In the rows, 128 means zero.
Where one turn sends some rows of the set: a few examples, then the rows asked:
Z283: [112 135  73 107 156 116 106 128 133 138 139 101 109 122 156 136 121 134
 124 112 112 124 115 127 123]
Z361: [116 140  73 113 138 118 106 121 137 142 127 103 128 109 157 134 125 141
 138 115 108 128 106 118 113]
Z885: [111 110 107 131 139 125 110 113 151 112 140 119 134 137 145 151 109 111
 104 114 154 144 122 153 156]
Z741: [138 133 102 120 139 131 119 147 142 126 126 122 134 116 160 135 119 151
 165 149 122 122 120 190 131]
Z36: [126 128 100 137 140 161 102 109 144  79 146 101 145 136 142 133 120 153
 135 159 127 120 114 166 100]
Z467: [123 123 126 137 144 130 106 117 148  98 161 127 124 146 154 147 112 120
 119 143 148 143 111 177 150]
Z446: [127 120 129 131 144 135 115 121 153  95 161 127 125 139 151 146 109 121
 118 143 148 140 109 175 142]
Z752: [110 129  92 135 122 119 106  98 140 118 110 119 142 133 150 142 127 123
 124 101 118 142 112 115 119]
Z815: [131 131 110 118 155 131 107 140 141 119 163 119 113 140 156 139 107 132
 141 148 133 130 120 193 145]
Z226: [105 124  84 119 156 115 102 116 135 126 145 105 109 134 158 147 123 128
 108 106 123 128 118 119 132]
Z235: [134 127 114 115 153 138 114 142 145 117 165 120 117 134 156 141 103 134
 143 144 133 126 121 191 139]
Z122: [116 119 108 144 112 124 112 106 153 116 113 121 163 119 150 144 122 121
 124 120 150 147 110 140 139]
Z942: [134 140 117 142 114 127 111 125 145 116 119 123 159 116 164 133 132 141
 160 157 132 137 104 171 122]
Z260: [105 123  73 112 147 124 108 125 130 134 150 116 110 134 148 137 109 113
 121 102 132 127 112 141 149]
Z500: [123 147  89 134 149 144  93  99 130  87 130 107 119 142 149 112 125 146
 136 145 113 114 105 142  98]
Z710: [124 124 100 135 150 157 102 117 139  79 146  97 135 144 146 134 123 152
 130 158 129 115 125 172 104]
Z809: [117 138  79 123 123 120 108 114 136 136 105 114 141 123 153 134 126 135
 148 105 104 133 116 126 110]
Z185: [124 124 102 139 144 160 100 110 142  78 148 100 140 143 144 137 120 152
 131 157 130 118 122 167 104]
Z963: [125 116 123 133 145 134 115 117 154  95 155 132 125 140 149 151 107 126
 118 138 147 141 112 175 153]
Z571: [105 122  91 132 138 118 101 101 140 121 137 110 130 130 161 152 127 131
 111 106 126 135 112 106 127]
Z86: [ 99 119  87 131 132 120 109 109 134 119 135 121 125 135 149 140 123 108
 109 102 142 136 105 126 146]
Z746: [126 129  97 131 149 155 104 121 139  81 141  96 133 138 143 128 124 150
 132 160 126 116 120 174 100]
Z37: [128 131  97 132 142 158 104 116 142  80 141  98 140 133 140 126 122 151
 135 161 125 120 114 170  98]
Z649: [135 134 123 140 116 130 120 129 147 111 117 122 158 116 166 135 134 142
 157 154 134 131 108 170 118]
Z974: [135 133 115 139 116 128 121 127 148 111 108 127 156 110 159 135 131 146
 156 151 130 134 104 171 124]
Z528: [112 131  72 125 117 123 110 123 128 146 114 116 144 114 160 132 129 132
 153 110 122 122 110 131 127]
Z431: [107 122  92 127 141 121 105 102 140 114 132 119 120 147 145 146 116 114
 107  96 123 142 117 123 132]
Z143: [118 137  70 107 144 122 106 129 133 144 124 110 119 130 149 133 114 133
 146 104 100 126 125 140 119]
Z292: [126 123 128 148 120 131 118 109 156  91 126 135 150 125 152 145 123 131
 128 143 146 146  99 162 138]
Z645: [103 125  86 139 114 119 111 108 133 126 113 120 147 122 157 137 134 120
 129 107 137 133 103 120 133]
Z395: [140 135 110 121 136 135 117 147 142 128 138 117 138 120 165 135 119 148
 167 152 124 120 120 188 124]
Z172: [138 141 104 122 136 129 109 145 139 130 137 117 135 121 163 131 120 144
 168 156 123 125 116 190 129]
Z626: [112 131  64 109 138 125 109 134 127 151 138 113 122 122 154 131 114 129
 149 107 120 119 115 144 137]
Z631: [122 142  90 135 155 142  92 104 125  89 130 106 115 149 156 116 128 147
 137 143 113 107 117 145 102]
Z343: [118 118  89 109 155 127 111 139 143 133 147 111 115 133 146 141 101 119
 123 117 138 130 132 174 155]
Z280: [121 138  93 139 150 152  86  90 132  89 148 112 123 152 152 127 115 150
 138 137 115 112 114 138 106]
Z290: [123 144  90 136 145 150  89  90 134  86 141 112 125 144 147 118 117 146
 137 141 114 118 103 137 101]
Z439: [111 133  83 129 127 119 103 104 142 130 127 110 141 114 160 143 127 139
 129 111 117 134 105 105 115]
Z871: [126 129 131 152 118 127 109 108 151  95 134 129 152 132 158 143 128 126
 130 150 148 147 100 163 135]
Z650: [128 131  79 107 140 126 113 148 141 150 123 107 134 112 151 130 110 136
 154 125 124 125 127 174 137]
Z394: [120 136  92 138 156 147  88  99 126  91 141 108 117 155 157 126 122 151
 138 139 115 106 122 143 107]
Z586: [132 122 108 116 157 134 115 141 145 116 156 125 113 135 153 145 104 139
 141 141 131 126 124 193 149]
Z437: [112 128  79 109 155 122 105 120 135 130 141 113 105 145 144 141 108 121
 121  97 112 132 125 139 132]
Z485: [127 125 135 147 120 131 119 113 154  91 133 128 149 128 157 142 128 126
 126 148 149 143 101 163 130]
Z310: [126 132  92 129 113 124 115 128 147 138 101 113 163 102 154 133 124 136
 154 127 130 135 114 153 127]

Z431 goes to Z437
Z86 goes to Z260
And these:
Z467 goes to Z815
Z741 goes to Z974
Z710 goes to Z746
Z343 goes to Z650
Z361 goes to Z439
Z290 goes to Z280
Z235 goes to Z395

